128 stands for zero in the data rows.
Here are some points:
array([71, 61, 165, 158, 161, 78, 113, 94])
array([199, 203, 104, 122, 91, 158, 128, 135])
array([138, 135, 140, 149, 129, 122, 104, 103])
array([223, 204, 77, 118, 67, 186, 127, 158])
array([173, 170, 67, 88, 61, 197, 133, 140])
array([121, 138, 110, 121, 128, 131, 126, 141])
array([55, 87, 151, 118, 157, 101, 125, 115])
array([141, 135, 117, 129, 117, 136, 122, 98])
array([146, 155, 115, 91, 124, 143, 152, 157])
array([120, 89, 144, 172, 147, 120, 81, 95])
array([128, 145, 120, 91, 126, 147, 153, 133])
array([124, 116, 139, 108, 140, 94, 142, 143])
array([125, 139, 122, 123, 125, 125, 148, 152])
array([56, 89, 161, 154, 164, 92, 86, 104])
array([92, 86, 194, 151, 193, 91, 140, 98])
array([150, 112, 117, 155, 113, 140, 114, 88])
array([111, 154, 127, 75, 137, 118, 186, 157])
array([104, 134, 172, 108, 167, 119, 151, 120])
array([126, 83, 79, 160, 83, 194, 117, 141])
array([143, 112, 123, 133, 113, 137, 121, 102])
array([146, 142, 77, 28, 87, 159, 194, 208])
array([120, 120, 78, 122, 82, 163, 156, 172])
array([136, 116, 91, 113, 105, 171, 145, 174])
array([86, 114, 170, 159, 175, 95, 106, 81])
array([54, 56, 173, 148, 173, 79, 105, 83])
array([127, 113, 142, 126, 131, 101, 137, 120])
array([63, 86, 195, 180, 186, 58, 99, 71])
array([75, 76, 147, 131, 161, 101, 142, 117])
array([87, 107, 203, 168, 197, 61, 71, 36])
array([113, 89, 188, 198, 167, 96, 89, 63])
array([96, 114, 134, 178, 146, 136, 75, 119])
array([121, 191, 150, 74, 152, 106, 164, 131])
array([218, 199, 82, 95, 75, 182, 135, 154])
array([225, 209, 69, 92, 60, 185, 158, 179])
array([118, 109, 123, 97, 124, 122, 152, 133])
array([138, 125, 133, 107, 130, 128, 107, 103])
24 more points follow, each with its number after it:
array([138, 171, 127, 51, 141, 116, 197, 155]) 0
array([232, 226, 46, 72, 61, 195, 169, 180]) 1
array([126, 108, 178, 138, 168, 85, 86, 72]) 2
array([127, 152, 124, 57, 127, 140, 192, 193]) 3
array([106, 115, 156, 141, 154, 103, 129, 98]) 4
array([86, 87, 160, 137, 147, 82, 114, 82]) 5
array([89, 128, 103, 114, 112, 138, 167, 177]) 6
array([158, 97, 45, 96, 56, 234, 203, 213]) 7
array([124, 122, 161, 140, 140, 132, 97, 82]) 8
array([111, 130, 137, 112, 140, 123, 145, 145]) 9
array([120, 99, 156, 145, 146, 83, 88, 111]) 10
array([109, 92, 175, 190, 153, 102, 88, 80]) 11
array([140, 155, 139, 159, 142, 115, 90, 95]) 12
array([136, 161, 131, 112, 121, 145, 137, 148]) 13
array([73, 63, 208, 159, 213, 36, 89, 59]) 14
array([167, 158, 74, 98, 67, 185, 124, 141]) 15
array([183, 196, 57, 82, 55, 180, 194, 220]) 16
array([132, 107, 141, 135, 141, 123, 108, 105]) 17
array([133, 106, 78, 143, 81, 181, 125, 149]) 18
array([99, 110, 129, 139, 133, 125, 123, 124]) 19
array([191, 186, 70, 97, 80, 173, 150, 170]) 20
array([138, 143, 116, 86, 119, 161, 173, 149]) 21
array([125, 168, 138, 60, 149, 113, 187, 146]) 22
array([158, 142, 106, 157, 98, 146, 108, 98]) 23
Which of these numbered points is nearest to each point below, ignoring the direction in which the first points spread most? Its number follows each.
array([117, 73, 79, 100, 91, 198, 192, 188]) > 7
array([103, 128, 155, 66, 138, 107, 152, 123]) > 22
array([213, 210, 93, 61, 91, 165, 172, 183]) > 14
array([90, 74, 127, 171, 115, 176, 119, 138]) > 18
array([139, 94, 152, 163, 145, 76, 53, 97]) > 10
array([117, 79, 64, 160, 70, 216, 117, 162]) > 18
array([120, 131, 108, 129, 118, 134, 133, 142]) > 19
array([130, 133, 93, 122, 100, 146, 147, 158]) > 19
array([89, 105, 180, 141, 174, 114, 113, 93]) > 13
array([181, 137, 56, 137, 62, 180, 152, 188]) > 18
array([174, 180, 111, 110, 111, 139, 143, 133]) > 1
array([155, 169, 105, 106, 105, 123, 116, 148]) > 10
array([117, 116, 119, 106, 131, 93, 132, 116]) > 5
